In the data rows, the value 128 means zero.
What is the hidden score of each row? Scores go from 0 to 12, and 6 is about the middle.
[116  98 194 142 162 136 127 164] ~ 2
[ 79 150 107 161 207 135 150 111] ~ 4
[145 155 126 162 150 136  53  68] ~ 2
[ 82 142 105 142 207 155 143 112] ~ 5
[151 125 169 145  48 130 169 156] ~ 8
[179 147 130  94  93 120 138 111] ~ 7
[145 152 137 139 125 124  61  60] ~ 3
[170 138 107 112 124 186 134 180] ~ 8
[ 84 105 145  76 104 129 123 179] ~ 8
[105 222  75  79  65 127 161 134] ~ 8
[ 51 168 169 161 160 157 137  81] ~ 2
[112  87  86 156  83 126 195 165] ~ 12
[ 90  98 157  89 101 123 111 167] ~ 7
[ 82 103 148  86  87 142  95 174] ~ 7
[133  40 140 105 168 109 127  94] ~ 9
[119 153 122 152 126 131  60  73] ~ 3
[144 113  43  89 181 121  61 127] ~ 8
[113 169 101 138 131 103  83 190] ~ 3
[ 62  92 147  83  85 118 121 177] ~ 9
[110 144 102 135 132 111  42 199] ~ 3
[188 132 139  92  96 110 151 118] ~ 7
[149 150 180 149  48 125 176 133] ~ 7
[122 169 105 116 151 109  88 206] ~ 2
[ 94  96 159  87  88 139 135 177] ~ 8
[ 66 125 138  60 109 125 111 175] ~ 6
[169 134  92  99 104 194 138 185] ~ 10
[123  93 175 148 161 120 156 133] ~ 5
[147 137 133 174 150 138  58  75] ~ 2
[110  66  62 125  88 101 184 155] ~ 12
[195 203 161 138 137 123 108  83] ~ 0
[121 218  92  66 105 119 161 146] ~ 6
[171 171 139 101 103 116 149 125] ~ 5
[123 107 200 156 144 145 130 129] ~ 3
[130  76 132 112 157 112 129 108] ~ 8
[126 125 131 182 151 141  67  80] ~ 3
[202 129 133  97  99 111 150 120] ~ 8
[109  76  79 164  85 121 189 161] ~ 12
[100 103 153  72  91 130 127 169] ~ 8
[136 161 114 128 114 121  82 198] ~ 3
[ 35 157 192 165 164 168 127  89] ~ 1
[110 163 111 171 187 166 138 133] ~ 3
[111  95 168 112 159 116 149 135] ~ 5
[125  61 119 124 147 129 132 108] ~ 10
[195 171 126 104  73 120 146 117] ~ 7
[132  84  71 151  98 102 176 198] ~ 12
[ 68 124 141  94  93 154 115 160] ~ 7
[102 110 164 116 167 108 132 138] ~ 4
[110 174 112 140 133 110  73 187] ~ 2
[145  70 146 105 119  79 130 107] ~ 9
[140  67 131 100 124  93 115  86] ~ 9
[144 131  82  96  95 170 135 192] ~ 11
[ 81 149 160 143 144 158 162  79] ~ 5
[115  85 179 144 165 137 157 135] ~ 5
[ 61 110 157  66  97 116 117 167] ~ 7
[134  73 178 152 134 145 156 138] ~ 7
[152 148 106 120 137 110  68 193] ~ 3
[147 129  83 112 210  88 108 106] ~ 4
[162 159 172 149 111 117  97  78] ~ 2
[137 126 151 109 169 134 135 130] ~ 4
[124  75 110 151 151  85 113 107] ~ 8
[ 87 155  89 140 179 165 133 131] ~ 6
[132 141 133 157 140 118  66  46] ~ 3
[ 96  92  89 115  66 108 185 147] ~ 12
[125  77 194 140 156 158 147 151] ~ 5
[118 226  91 115  89 120 148 152] ~ 5
[133  54 139 117 129 107 134  77] ~ 10
[102 163  98 148 200 145 139 120] ~ 4
[142 173 171 133 127 124  92  92] ~ 0
[140  74 182 129 160 134 130 137] ~ 5
[122 113 179 119 163 136 149 141] ~ 4
[158 114 177 154  68 151 158 152] ~ 8
[124  84  81 133  88  98 187 164] ~ 12
[115  80 103 109 133 109 121  96] ~ 10
[142 226  99 117  86 101 150 148] ~ 4
[155 110 174 158  45 155 127 144] ~ 8
[161 118 174 144  47 154 168 148] ~ 9
[167 142 192 127  41 157 176 142] ~ 7
[ 97 113 147  73 104 130 113 177] ~ 7
[107 162  90 159 190 149 138 109] ~ 5
[162 104  62  82 184 119 107 118] ~ 9
[168 109 186 146  51 128 151 164] ~ 7
[116  63  66 119  80 101 203 192] ~ 12
[151 184 159 138 128  98  99  71] ~ 0
[ 74 105 149  77  96  90 105 167] ~ 7
[173 194 178 153 129 135 108  52] ~ 0
[144  69 130 107 127 100 130 108] ~ 9
[ 96 118 173  78  98 126 133 166] ~ 6
[131  97 188 116 153 148 150 156] ~ 4
[189 160 132 100  68 122 138 113] ~ 7
[162 147 177 150  47 130 140 162] ~ 5
[121  60 117 116 126 118 108 117] ~ 10
[190 132 197 124  32 146 140 175] ~ 6
[114  76  73 154  94  97 210 165] ~ 12
[137  71  69 131 104  98 191 143] ~ 12
[101 160  77 157 214 173 133 108] ~ 5
[153 104 181 156  77 138 149 183] ~ 7
[113 150 102 115 145 102  64 201] ~ 3
[131 168 115 151 149 121  71 213] ~ 1
[143 138 173 144  49 137 163 179] ~ 7
[141  81 120 117 131 102 121 116] ~ 9
[167 125 185 148  59 113 154 155] ~ 6
[140 102 172 173  52 161 164 142] ~ 10
[116 122  83  94 196 100 145  78] ~ 7
[ 87 100 144  44  79 110 124 170] ~ 9
[113 222  88 110  77 108 147 133] ~ 6
[ 85 179  95 156 181 152 132 115] ~ 4
[103 102 149 122 169 130 157 134] ~ 6
[125  72  71 171  87 123 192 170] ~ 12
[111 163  89 133 147 108  80 193] ~ 3
[127 130 135 175 131 126  62  43] ~ 4
[153 109 190 172  66 169 164 152] ~ 8
[152 115 102  85 173 100 136  82] ~ 7
[124 123 118 176 158 134  53  66] ~ 4
[151 166 110 135 142 105  97 204] ~ 2
[115  68  71 137 104 106 198 146] ~ 12
[128 149 121 133 113  91  78 195] ~ 3
[108 117 159 110 157 128 145 152] ~ 4
[133  60 146 120 117 114 139 128] ~ 10
[ 88 148  93 145 184 159 145 105] ~ 6
[ 54 154 175 163 169 171 146  80] ~ 2
[136 125 121 168 152 117  59  76] ~ 3
[157 122 179 157  52 150 158 150] ~ 8
[149  80 156 118 140 125 140  93] ~ 8
[131  97 188 138 136 147 151 131] ~ 5
[132 137 145 167 141 136  69  60] ~ 3
[123 146 148 174 140 151  44  67] ~ 1
[167 185 162 140 146 128 110  70] ~ 0
[195 207 155 149 142 152 102  73] ~ 0
[138 120 119 201 152 119  47  74] ~ 3
[144  66 134 122 147  99 135 105] ~ 9
[149 127 171 163  59 166 156 144] ~ 8
[109 226  59 109  54 120 175 137] ~ 10
[171 183 169 125 151 125 107  84] ~ 0
[132  72  70 127 111 115 173 169] ~ 12
[ 79 110 163  82 105  99 123 172] ~ 6
[112  90 196 142 147 155 140 138] ~ 4
[135 122 167 113 169 138 147 136] ~ 3
[117 181 125 129 159 110  83 188] ~ 0
[ 99 105  67 120  81 111 197 148] ~ 12
[133  98 172  98 155 125 136 147] ~ 5
[149 121  68  51 166 118 115 116] ~ 9
[152 124  91  99 184  90 131  99] ~ 6
[198 149 150 111  92 119 153 142] ~ 6
[137 113  47  85 160 122  73 108] ~ 9
[137  81 135 108 140  95 121 109] ~ 8
[155 137 118 171 113 124  55  55] ~ 5
[136 145 140 194 140 135  47  61] ~ 2
[157 123 195 147  61 110 146 165] ~ 5
[102 229  75 143  76 110 182 178] ~ 7
[ 78 153 163 137 174 153 187  89] ~ 4
[113 229 101 113  64 133 168 159] ~ 6
[153 125 132 177 129 123  48  71] ~ 3
[141  71 126 126 151 111 118 104] ~ 8
[ 72 167 102 152 204 172 142 108] ~ 4
[136 143 105  79 158 102 149  95] ~ 7
[146 111 131 112 113 120 125 106] ~ 8
[115  71 172 122 163 158 147 145] ~ 7
[102 110  72 136  86 108 190 171] ~ 12
[128  84  67 136  97 110 187 162] ~ 12
[133 108 185 153 156 159 156 135] ~ 4
[125  86 178 146 143 138 148 133] ~ 6
[146 131  57  66 148 127 103 117] ~ 9
[156 130  53  95 169 113  94 120] ~ 8
[ 62 178 190 172 169 162 122  68] ~ 0
[142 102  93  96 187  99 131 101] ~ 7
[114 158 133 145 143 135  76  52] ~ 3
[104 110 164 112 160 120 153 131] ~ 5
[158 126 181 142  53 138 159 175] ~ 7
[128  79 180 143 159 166 146 112] ~ 6
[135 101 120 213 149 123  64  73] ~ 5
[150  81 135 127 127  95 118 107] ~ 8
[173 185 173 151 133 127  84  61] ~ 0
[131 121  92 109 183 102 149 115] ~ 7
[146 180 151 147 116 129 115  56] ~ 3
[ 82 111 152  78  84 112 118 185] ~ 7
[161  70 141 115 129 126 132 110] ~ 9
[189 142 134  87  93  98 153 123] ~ 7
[121  75 189 139 158 157 155 121] ~ 6
[ 69 134 143  78 108 123 110 176] ~ 5
[141 148 103 129 128 116  72 196] ~ 4
[109 149 101 129 122 107  72 200] ~ 4
[ 98 152 112 146 211 145 143 117] ~ 3
[134 236  75 132  60 112 177 145] ~ 7
[103 166 113 129 145 112  54 205] ~ 1
[141 113 103 111 211  91 141 111] ~ 5
[113 146 109  60 140  68 153 105] ~ 7
[190 168 129 101 108 102 157 130] ~ 5
[132 154 125 171 150 121  56  79] ~ 2
[ 51 143 170 141 173 171 149  82] ~ 3
[120 221  80 101  93 133 168 156] ~ 7
[ 51 145 188 143 170 167 147  82] ~ 2
[131  71 140 123 140 117 130  87] ~ 9
[152 139 180 168  74 154 177 147] ~ 6
[124 118 124 177 128 146  53  56] ~ 5
[131 130 140 185 148 119  56  69] ~ 2
[153 120  83 106 189  93 127 117] ~ 6
[149 111 171 171  53 157 176 144] ~ 9
[130 153  90 104 163 109 151 103] ~ 7
[191 142 126 105  91  98 143 120] ~ 7
[ 38 156 179 156 185 159 130  83] ~ 1
[138 110  40  97 187 119  57 131] ~ 7
[151 118  45  74 171 109  80 125] ~ 8
[125 132  69  98 179  93 141 103] ~ 8
[121 162 115 129 139 118  66 193] ~ 2
[157 126 132 164 119 157  53  53] ~ 5
[126 138 123 181 128 133  63  75] ~ 4
[140 119 121 159 148 142  70  62] ~ 5
[142  82 140 105 130 115 149 100] ~ 9
[128  76 137 109 137 124 141  87] ~ 9
[125 122 172  99 174 117 142 149] ~ 2
[ 75 115 153  79  85 129 138 169] ~ 8
[151 127 100  78 184  89 156  98] ~ 7
[175 154 143  99 103 111 170 110] ~ 6
[134  88  56 108 210 125  62 132] ~ 7
[139  72 154 107 124  90 134 115] ~ 8
[142  88 169 134 151 132 134 123] ~ 5
[153 137 105  88 197 110 147  99] ~ 5
[127 123 142 144 135 131  53  69] ~ 3
[ 85 127 148  80  90 135 128 186] ~ 7
[121 155 100 111 135  94  85 200] ~ 3
[124 118 139 160 144 125  53  50] ~ 3
[119 109 167  93 156 130 148 150] ~ 5
[122 168 107  67 163  87 132 101] ~ 4
[ 95 128  95 133 177 179 134 119] ~ 7
[142 128 119 149 132 153  59  67] ~ 5
[122 159 122 117 140 136  81 192] ~ 2
[138  70 144 111 150  97 125 108] ~ 7
[132 153  98 129 130 107  99 194] ~ 4
[138 129  67  68 164 105  93 117] ~ 7
[120 212  95 102  85 127 159 151] ~ 6
[127 102 175 138 156 137 142 133] ~ 4
[129 130 144 164 125 147  49  77] ~ 3
[147 120 130 192 155 149  43  61] ~ 3
[128  81  67 144  85 111 180 157] ~ 12
[111  74  91 119  81 102 182 176] ~ 12
[103 138 105 159 182 167 116 120] ~ 5
[115  72  81 147  84 109 171 173] ~ 12
[140  66 132 115 145  98 119 109] ~ 8
[111 129 101 152 203 137 141 113] ~ 5
[137 128 124 203 159 147  42  73] ~ 2
[142 216  77  94  74 128 161 146] ~ 8
[ 92 157  96 131 135 116  73 199] ~ 3
[112  73  62 122 102 112 170 149] ~ 12
[144 116 128 189 150 150  37  62] ~ 3
[150 149 128 151 149 119  50  90] ~ 1
[133 131 119 168 137 128  30  71] ~ 3
[111 237  79  97  80 128 173 144] ~ 7
[118  94 196 158 145 142 162 129] ~ 5
[123 157  97 134 140 121  75 205] ~ 3
[121 109  78  93 167  87 159  94] ~ 10
[130  86 120 129 140 107 119  98] ~ 8
[138  58 154 100 127  82 134  99] ~ 9
[179 136 132 106  82 107 143 123] ~ 8
[113 112 159  98 149 137 151 144] ~ 6
[149 130  67  52 175 116  71 121] ~ 6
[122  88 192 159 136 144 146 116] ~ 5
[172 183 139 136 138 111  83  86] ~ 0
[ 82 125 146  86 108 137 124 185] ~ 6
[ 67 142 168 158 133 155 136  90] ~ 4
[151  68 156  92 138 108 123  89] ~ 8
[128  76 177 146 156 144 162 135] ~ 6
[140 117 138 205 147 129  44  63] ~ 3
[ 92 144  90 142 190 156 134 104] ~ 6
[142 124 144 181 125 129  73  63] ~ 4
[ 96 147  84 152 196 156 128 122] ~ 5
[153  92 187 158  91 139 149 187] ~ 6
[134 218  90  95  65 102 151 140] ~ 7
[140 117  90 101 184 103 140  97] ~ 7
[115 104 181 155 177 135 165 111] ~ 4
[144 138 176 155  52 110 138 197] ~ 5
[195 159 141  83  98  98 151 113] ~ 6
[187 131 134  93  76 126 151 112] ~ 9
[108  75  56 136  92  99 184 153] ~ 12
[139  92 180 156 165 146 163 121] ~ 5
[133  63 155 126 153 100 134 119] ~ 7
[ 80 120 140  69  96 125 103 185] ~ 7
[157 111 130 179 155 130  57  75] ~ 3
[ 62 126 165 124 170 188 157  96] ~ 5
[141 129 121 158 127 123  71  78] ~ 5
[116  82 170 150 152 144 145 133] ~ 6
[183 156 130 107 107  86 146 131] ~ 5
[  2 149 190 150 174 172 137  81] ~ 2
[186 163 132  99  99 112 161 117] ~ 6
[146 123 124 187 125 126  44  63] ~ 4
[138 128  69  63 152  99 107 110] ~ 8
[126 103 149  85 157 119 147 139] ~ 6
[184 205 162 136 160 150 101  82] ~ 0
[134 155 116 113 141 107  60 196] ~ 2
[ 86 167 165 160 145 161 154  52] ~ 4
[ 87 164  82 175 176 150 123 115] ~ 5
[111 151  87 149 185 152 133 122] ~ 6
[106 153  93 164 194 143 118 112] ~ 4
[119 101 168  94 151 125 130 134] ~ 5
[ 99  92  54 116  79 108 186 161] ~ 12
[186 182 126  94  94  94 149 108] ~ 5
[132  65 114 133 124 110 123 101] ~ 11
[116  52  70 148  83 103 182 165] ~ 12
[101  71  59 162 113 101 172 185] ~ 12
[134 145 145 165 124 128  59  62] ~ 2
[128 101  50 108 168 128  87 122] ~ 9
[136 165 117 133 109  95  74 200] ~ 2
[198 162 132  92  90 110 141 109] ~ 6
[156 152 173 146  41 136 175 144] ~ 7
[146 128  48  83 161 116  98 134] ~ 9
[127  85 166 141 171 137 146 135] ~ 5
[128  77 182 141 157 142 160 143] ~ 6
[149  91 122 205 132 146  39  68] ~ 6
[190 139 116  80  73 133 139 111] ~ 9
[126 109 136 180 150 135  48  58] ~ 4
[ 80 121 161  64 112 143 110 172] ~ 5
[117 100 163  93 151 110 143 129] ~ 5
[188 159 122 113  95 101 176 127] ~ 7
[ 44 151 184 146 179 176 134  80] ~ 1
[ 86 113 147  83 110 134 120 173] ~ 7
[172 197 148 140 132 121  83  82] ~ 0
[116 115 182 124 151 136 149 148] ~ 4
[123  77  58 141  82 109 186 181] ~ 12
[119 241  98 122  57 133 190 176] ~ 7
[176 153 116 100  94  96 145 126] ~ 7
[152 130  91 111 126 208 131 179] ~ 9
[114 226  74  90  70 110 166 162] ~ 8
[133 187 118 128 165 118  52 206] ~ 0
[ 84 151 103 145 191 187 141 117] ~ 5
[ 80 112 157  79 106 135 114 172] ~ 6
[146 235  91 104  87 108 148 131] ~ 5
[115  75  61 123  98  90 189 170] ~ 12
[151  67 152  83 136 103 130 103] ~ 8
[127  80 142 107 143 108 144 104] ~ 8
[175 153 140  87 106 104 131 102] ~ 5
[146 130 195 152  48 147 157 178] ~ 6
[112 114 171  89 153 121 149 143] ~ 4
[133 164 122 126 132 108  80 204] ~ 2
[ 85 128 140  65  83 126 118 167] ~ 7
[ 79 170 169 160 152 159 155  76] ~ 3
[170 212 164 128 132 150 106  76] ~ 0
[129 147  97 114 152 115  93 212] ~ 4
[129 168 110 133 143 120  66 207] ~ 1
[138 131 123 171 129 123  53  56] ~ 4
[104 222  84 106  84 110 167 148] ~ 7
[102 117 160  69  94 139 121 154] ~ 7
[122 230 106 123  87 122 195 163] ~ 6
[ 64 163 163 168 149 165 146  65] ~ 3
[160 201 162 120 143 170 100  72] ~ 0
[ 44 164 183 133 159 184 142  85] ~ 2
[115  65  79 161  74 121 171 170] ~ 12
[126 221  61 121  77 116 152 153] ~ 8
[110  97  82 136  90 109 172 166] ~ 12
[108  90  72 113  87  97 195 148] ~ 12
[132  96 175 144 148 131 142 150] ~ 5
[124  95  82 140  80 110 188 192] ~ 12
[123  92 190 151 138 140 144 131] ~ 5
[154 110 188 166  41 145 167 157] ~ 8
[154 108 170 153  59 136 163 162] ~ 9
[156 135  90 104 112 192 128 178] ~ 9
[148 137  87  79 163  82 148  80] ~ 8
[141  87 133 136 137 130 126 115] ~ 8
[125  66  57 150  93 113 184 147] ~ 12
How far apart are the two rows of each pair, measured in a hidden way? 0 means very close, and 12 very far.
[142 153  92 191 134 116  84 171]
[ 92 202  86 116 166  64 179 152] >> 5
[116 242  79  69 214  84 206 111]
[145  87  75 118 192 133 224 134] >> 11
[113 107 139 150  66 129 169 118]
[ 53 124  78  64 211 120 112  79] >> 3
[150 255  52 158 120 189 191  54]
[133 204 109 137 122  96  82 151] >> 12
[ 69 181 227 213 174 141 221  84]
[138  91  96 107 156 136 164 182] >> 5
[110 155   0  25 185 154 217 197]
[135 135 172 143 133 135 155 140] >> 4
[144 115 145 115 105 119  98 125]
[179  35 123 111 169 114 112 190] >> 3
[243 100  34  78 198 162 244 129]
[150  85 196 138  69  79  76  93] >> 12
[142 121 123 162 172 141 146 169]
[102 123 141 146 160  96 149 160] >> 4
[ 64 157 255 227  71  41 147  82]
[ 95 209 135 162 137 140 112 110] >> 3
[115 143  68  76 177 118 175 120]
[117 127 133 177 126 145 119 140] >> 3
[ 55  52 184 147 155 142 121 127]
[157 140 135 162 114 148 115 123] >> 2
[ 88  51 137 120 129 130 122  85]
[168 142 160 115 149  92 131 118] >> 10
[135 240  52 150 103 169 208  40]
[139 145 133 113 122 127 113 103] >> 10
[ 85  92  84  61 114 180 129 143]
[151 216   0 193 106 147   0 205] >> 8
[ 97 118 158 125 137 154 121 164]
[184  83  73 176 250 174 121 180] >> 10
[175 172 129 159 196 159 121 132]
[134 142 134 129 132 148 116 114] >> 4
[120 123 150 128 182 140 174 136]
[116 148 118 143 121 124 115 139] >> 3
[149 121 167 125  93 131 142 124]
[146 121 159 132  98 139 126 132] >> 0
[124  77 127  95 174 119 136 173]
[111 175 128  81 137  80 157  94] >> 3
[143 154 167 116 168 123 138 166]
[178 149   2 210  42 117  32  93] >> 11
[ 67 135  89 119 227 103 107  45]
[136 183  90 138 137 168 176 104] >> 4
[174 255   0 209 198 212 193  13]
[137 130 159 125 124 118 153 130] >> 12
[142 149 150 161 189 131 168 114]
[102 157 214 146  16 185  69 197] >> 10
[ 60 140 146 154 231 108 149 216]
[150 116 164 123  97 118 119 154] >> 9
[153 132  97 155 152 122 130 132]
[155 178 143 146 111 158 101  86] >> 4
[143 108  89 180  99 117 182 152]
[177  89 209 107 188  72 150  82] >> 10
[107 171  85  96 201 128 173 163]
[149  98 168 126 107 151  71 100] >> 11
[ 62 160 104 132  96 196 101 146]
[100 106 165 171 200 130 138 172] >> 5
[112  76 183 139   8 137  18 129]
[120 121 166 130 122 100 145 154] >> 9
[147 118 179 111  74  98 103  96]
[129 132 133  84 139 119 134  97] >> 3
[103 135 169 141 113 136  89 124]
[153 122 112 146 163  80 201  74] >> 6
[112 169 150 103 107 154 156 135]
[ 82 114 150  98 119 135  35 122] >> 6
[125 157 149 100 114 138 139 112]
[ 94 157  74 147 117 113 107 167] >> 4
[119 122 136 117 111  84 132 100]
[123  94 171 111 139  94 114 114] >> 1
[114 117 156 141  95 148 141 107]
[116 145 149 115 115 123 142  61] >> 2
[119 125 128 158  91 104 139 140]
[162 144 126 120 111 143 139 125] >> 1
[108 164  79  76 139 162 147 126]
[177  84 144 120  48  50 134  93] >> 6
[143 101 148 144 117 145 147 150]
[117 121 107 119 157 151 154  97] >> 3
[125 130 105 143 167 146 108 155]
[102  57 171 126 142 162  93 159] >> 4
[122  99  82 153 139 196 109  89]
[132 133 105 125  92 123 159 155] >> 11
[ 97 133 190 157 149 163 142 178]
[110 237  28 145 123 189 139 115] >> 5
[148 145 139 146  82 127 157 141]
[ 85 136  98 176  77 110  41 166] >> 2
[161 175 167  58 103 180  19  51]
[134 149 159 117 144 134 168  98] >> 10
[122 142 177 110 115 125  96  99]
[139 117 142 149 168 137 134 225] >> 9
[136 131 189 134  93 141 110 101]
[107 140 152 135 131 153 138 120] >> 4
[144 114 121 141 133 120 151 121]
[118 111 131 122 122 160 122 118] >> 2
[175 144  45 100 176 109 123 127]
[121 116 137 129  30  98  90  97] >> 7
[140 235  42 174 195 209 207  48]
[ 93 169  20 185  99 125  28 204] >> 12
[177 130  81  99  89 146 102  89]
[ 98 131  85  62  71 116 136 174] >> 8
[142 108 123 146 116 126 169 142]
[102 144  81 209  33 139  51 131] >> 3
[145  82 114 145 171 152 114 180]
[136 140 126 135 143 149 102 184] >> 4
[117 145 104  92 116 141 114  35]
[140 159 163 127 127 110 149 110] >> 8
[ 79 157 105 170  96  84 107 223]
[145 137 164 144 182 105 140 194] >> 1
[158 134 165 103 123 122 167 126]
[119 126 164  99 200  70 137 113] >> 2
[109 136 153 121  97 109 123  99]
[143 148 139 122  97 144 118 138] >> 2
[135 110 152  85  96 172  23  70]
[158 158 209  84 119 147   0  36] >> 5
[114 157  19  76 130 103 151  96]
[123 136 118 125 130 110 123 157] >> 4
[ 71 175  17  29 217 209  99 105]
[164  68 105 114 210 124 147 154] >> 3
[ 26  83 153 130 141 154 172 127]
[154  98 152 145 111 113 126 130] >> 5
[ 68 122 172 136 124 126 160  98]
[127 174  14 102 163 134 109  85] >> 2
[129 123 132 158 131 131 104  84]
[154 163  98 158  83 101  84 149] >> 7
[ 83 158 142 120 141 145 136 155]
[190 157  97 113 158  75 183 102] >> 0
[138 111 139 111 129 163 154 122]
[149 175 109  95 111 129 139 132] >> 6
[157 157 137 124  90 113 130 160]
[175 123  42 198  27 133  31 157] >> 7
[139 106 133 119 120 109 132 109]
[126 111 151 147 119 122 128 123] >> 2
[139 169  83  58 111  88 192  95]
[177   0  73  78 222 141 179 252] >> 7
[132  93 141 133 125 119 116  95]
[179  45 120  54 167 146 137 195] >> 5
[ 83 108  60  86 255 123  18 181]
[191  83  97 113  63  50 154  85] >> 5
[141 117 168 131 100 161 112 131]
[143 145 108 174  37  34 101 121] >> 5
[102 100 125 142 114 117 110 132]
[158 111 112 109 163 112 144 125] >> 1
[101 157 131 122  89 142 143  84]
[159 164 148 133 124 136 162 130] >> 5
[101 121  91 193 117 107  93 122]
[149 170 131 142 139 176 121 140] >> 2
[133 119 143 140 129 107 131 175]
[143 139 134 127 135 116 129 102] >> 4
[137 147 156 127 139 138 128 143]
[116 106 116 126 149 146 144 147] >> 4
[135 102 132 100 119 125 134  85]
[110  99 168 142  91 122 125  99] >> 1
[ 99 227  85  53 162 123  88  82]
[ 84 182 183 119 130 114 132 122] >> 2
[108  86 117 125 158 102 171 208]
[108 119  95  72 112 155 197 143] >> 5
[149  98 164 135 146 129 131 121]
[ 41  77  47  63  95 144 175 253] >> 5
[132 143 114 133 122 124 111 127]
[185 165 184  74  66 167   0  64] >> 12
[127 135 132 145 172 100 161 137]
[174 113 150 116 179  57 141 108] >> 5
[130 178 102 140 122 217 135   0]
[114 117  84 104 110 125 150  89] >> 9
[112 118 119 132 144 106 120 134]
[143  63 126 120 120 143 145 112] >> 6
[143 144 151 135 138 135 126 136]
[134 113 154 121 162 142 129 121] >> 2
[120 104 143 162 112 116 133 112]
[155   0 137 141  91  99 103 101] >> 5
[132 147 140 134 171 150 155 164]
[120 132 128 135  79 100 137 114] >> 5
[115 118 150 138 163 144 139 152]
[175 192 117  76 153 145 137  85] >> 4
[148 152 145 118 127 114 135  56]
[134 110  71 138 127 124 153  83] >> 6
[142 162 166 128 126 129 142 119]
[148  98 116 126 159 139 126 126] >> 4
[115  45 139 117 191 121 187 235]
[165 172 109 163  93 133  52 151] >> 5
[150 110 186  57  86 167   0  79]
[129 133 126 124 122 128 149 185] >> 12
[160 120 136 162  93 122 129 132]
[125 114 137  83 139 149 128 141] >> 3
[139 118 255 119 173  75 173  88]
[180 138 128 148 141 112 125  88] >> 6
[155 106 147 106 127 127 112 119]
[162 197 124 125 192 201 135 199] >> 9
[ 98 100  93  64 118  98 132 204]
[119 107 163 119 137 128  90  91] >> 8
[137 132 113 109 150 132 122 147]
[193 114 164 109 152  67 220 122] >> 2
[108 165 193  90 137  93 181  90]
[111  82 141 202 237 129 116 236] >> 11
[129 112 116 138 112 135 147 112]
[144 115 118  87  92 177 115  77] >> 5
[138 158 132 141  74 122  94  96]
[ 71 152  70  71 108 136  74 138] >> 3
[121 121 114 157 126 107  73 139]
[134 155 148 136 140 180 127 124] >> 3
[ 82 127  87  99 132  99 143 129]
[112 118 167 137 135 116 136 167] >> 2
[126 144 136 130 115 158 120 114]
[146 132 135 140 139 150 105 132] >> 1
[ 91 158  93 101 139 113 168 139]
[147 101 157 145 113 150  59 108] >> 7
[138  82 105 116 165  76 189 214]
[126 143 114 128 105 120 130  94] >> 8
[115 161 184 151 128 115 167 158]
[102 178  73 190 105 148 168 141] >> 8
[155 143 103 109 120 133 111 121]
[ 94 145 161 183  97 118 134 111] >> 3
[107 120 158 111 142 117 120  95]
[161 149 140 230 171 163 114 241] >> 12
[117  83  95  69 141  86 180 141]
[167 141 172 131  82 136  71  91] >> 5
[127 133 151 135 122  97 123 105]
[133 118 151 160 152 138 116 153] >> 4
[103 189 209 172 108 149 101 151]
[153 167  79 166  96 114  34 140] >> 2
[103  30 226 152 126 112 112 197]
[173 145 140 109 151 142  73 142] >> 1
[126  99 152 115 100 127 116 118]
[149  81 164 141 134 150 139 129] >> 4
[ 90 171 124 117 149 122 168  86]
[227 128 120 175 164 141 149  30] >> 8
[122 131 141 106 114 126 125 154]
[141 134 147 168  95 131 141 149] >> 4
[112 124 113  96 113 122 146 116]
[153 145 120 192 133 117  70 146] >> 3
[139 178 163 208 160  59 173 131]
[120 100 145 131 128 152 155 123] >> 8
[133  74 127 112 165  90 148 195]
[ 71 102  80 181  44  82  80 140] >> 6
[121 103 111 145 100 123 157 131]
[139 143 152 147 133 121 116 134] >> 4
[151 152 136 115  96 129 166  64]
[117 174 137 131 125 138  99 113] >> 4
[145 104 131 105 137 146 158 149]
[175  17  48 147 183  57 255  20] >> 12
[152 187  44  51 163 119 193 143]
[162 195  84 168 144 138 155 103] >> 7
[204 106 139 122 145  67 100 152]
[105 107  75 114 169  91 154 143] >> 6
[193 104 112 133 144 134 148  97]
[112 132  33  57 153 148 108 213] >> 8
[140 134 179 133 108 153  96  87]
[139 162  80 100 163 123 178 146] >> 8
[127 129  95  53 215 167 159 123]
[101 133 149 140 136 138 164 140] >> 2
[152 128 159 115  89 142 103  75]
[133 139   0  37 217 147 153 122] >> 6
[146 122  90 126 114 141 149 116]
[ 75  89 128 169  81  95 137  73] >> 3
[108  98  89 101  92 126 170 177]
[ 28  72 131 206  65  95 114  84] >> 8
[150 119 105 141 119 126  69 121]
[134 145  87  58 126 114 163 168] >> 6
[107 150 136 116  81 100 148  99]
[141 180  85 179 130 170 122  88] >> 9
[115 136 163 193  99  83 158 122]
[124 121 115 127 104 138 129 124] >> 3
[114 142 164 131  97 135 127 154]
[136 115 140 153 180 150 126 189] >> 5
[ 83  67 135 145 149 129 103 127]
[128 140 122 114  76 130 136 113] >> 3
[121 127 134 143 136 127 174  97]
[126 149 160 121 137 140 153  52] >> 3
[128  94 116 104 102 135 132 124]
[131 135 111 140 109 147 131  89] >> 3
[135 157 125 115 130 134 112 117]
[134  99 149 159 118 101 130 168] >> 3
[ 74 156 102  77 129 142 130 100]
[120 160 135 130  91 127 111 134] >> 3
[141 153  87 164  84 148  74 124]
[136 115 180 158  95 121 148 108] >> 1
[132 157 121 144 102 170 145 147]
[119 133 152 144 138 123 138 118] >> 2
[104 102 165  98 102 113  82 112]
[122  78 156 132 152 160 141 117] >> 8
[125 116 162 164 117 134 169 106]
[162 157 128 111 116 127  75  73] >> 7
[130 116 133 130  90 148 134 159]
[156 140 128 137 138 151 112 153] >> 1
[ 74 124  70 149 119  83  79 186]
[121 174 110 114 146 186 125 131] >> 5
[163 106 107  92 109 151 131 134]
[ 98 132 133 113 162 148 161 159] >> 5
[118 152  62  70 160 169 169  68]
[146 168 179 136 102 166 139  92] >> 4
[123  92 120 120 122  84 152 151]
[150 248  53 182 154 173 176  98] >> 10
